[[  3 -16  -3  10   1 -25 -16   4 -21   1 -11  -6  15  11]
 [ 20 -23   2  16 -16  25 -24  22 -23  -9  17 -22 -20  -5]
 [ 37  27 -10 -17 -33  10  25  -6  35   7  17  18   5  10]
 [-35  -9  24   2  35 -12  28  -7  25   2 -46  16 -31  39]
 [ 19  -1 -17 -10 -31  10 -12  -8 -15   4  11  -9 -16  12]]
->
[[  3 -16  -3  10   1 -25 -16   4 -21   1 -11  -6  15  11]
 [ 37  27 -10 -17 -33  10  25  -6  35   7  17  18   5  10]
 [ 19  -1 -17 -10 -31  10 -12  -8 -15   4  11  -9 -16  12]]

[[-29 -20 -20 -28 -23 -29  10 -35 -27 -33 -26 -29  -7 -25 -26]
 [ 46  33  -3  23  44  22  -7  33  -6  48  47  51  53  52  27]]
->
[[-29 -20 -20 -28 -23 -29  10 -35 -27 -33 -26 -29  -7 -25 -26]]

[[ 18  30  21   0 -33 -22 -39]
 [ 27  -5 -53 -11 -44  59 -23]
 [  2 -51 -36 -21 -21  55  11]
 [ 31  16 -53  -3 -41  52 -29]
 [  5 -49 -39 -22 -25  58   8]
 [-11 -10  34  -4   6 -29   4]
 [  6  20  33   1 -15 -34 -23]]
->
[[ 18  30  21   0 -33 -22 -39]
 [  2 -51 -36 -21 -21  55  11]
 [  5 -49 -39 -22 -25  58   8]
 [  6  20  33   1 -15 -34 -23]]

[[ 17  -2  42 -10]
 [ 18  -2  44 -11]
 [-20   3 -46  11]
 [ 24 -41  49 -11]
 [ 27 -43  53 -10]
 [-28  44 -51   7]
 [ 26 -43  52 -10]
 [  8  42 -27  12]]
->
[[ 17  -2  42 -10]
 [-20   3 -46  11]
 [ 27 -43  53 -10]
 [ 26 -43  52 -10]]

[[ -9 -15  13   6  -8  24 -13  -5 -28 -21  27   2 -24   0]
 [ 18 -13 -46   6  15  14   9   2  -2 -37 -17   2  28   9]
 [ 37 -11 -43   1 -10  22   4  -5   7 -16 -18 -29   9  -7]
 [ -7   6 -19   3  13  14   8  12 -16  26  -2   9 -35  24]
 [-25  15  16  21   6  -3   7   3 -27  10  43   1 -30   7]]
->
[[ -9 -15  13   6  -8  24 -13  -5 -28 -21  27   2 -24   0]
 [ 37 -11 -43   1 -10  22   4  -5   7 -16 -18 -29   9  -7]
 [-25  15  16  21   6  -3   7   3 -27  10  43   1 -30   7]]

[[ 10  23  15  17]
 [ 18  47  22 -11]
 [ -8  24  14  14]
 [  1  25  13   5]
 [-48 -31 -15   8]]
->
[[ 10  23  15  17]
 [ -8  24  14  14]
 [-48 -31 -15   8]]

[[-38 -20  37 -13 -26 -20 -31   2   9   2  31   4   2 -25]
 [ 33  -9 -50  -4 -27 -51  37  53  14  12  28  28  23 -19]
 [ -7  -1  -6  15   7   7  -9   1   1   0 -59 -10  10  28]]
->
[[-38 -20  37 -13 -26 -20 -31   2   9   2  31   4   2 -25]
 [ -7  -1  -6  15   7   7  -9   1   1   0 -59 -10  10  28]]

[[ 10   1   9   6 -17   4   0   8   1   0   0   8 -18]
 [ -8  -3 -15 -10 -23  -6  -9 -23  -2   0   0  22 -49]
 [ -4   3   0   7 -21   0   9   4   0   0   0 -14 -32]]
->
[[ 10   1   9   6 -17   4   0   8   1   0   0   8 -18]
 [ -4   3   0   7 -21   0   9   4   0   0   0 -14 -32]]

[[ -4   5 -12 -17   0  -8   1  14  -8 -10 -24]
 [  5 -11 -13  -6  11 -10  20 -12  21  13  -4]
 [ -2   2 -36   4  11  -1  -7 -48  20  -7 -20]
 [ -2   6  39 -12  18  12  14  19  -8  -4  12]
 [  9  -4  31   3   1 -12  18   4 -18  20  14]
 [ -8  11 -38  -4 -10  -9  26   7   7   2 -15]
 [  4  -4  -8   0   8  11 -11  42  13   5  16]]
->
[[ -4   5 -12 -17   0  -8   1  14  -8 -10 -24]
 [ -2   2 -36   4  11  -1  -7 -48  20  -7 -20]
 [  9  -4  31   3   1 -12  18   4 -18  20  14]
 [  4  -4  -8   0   8  11 -11  42  13   5  16]]
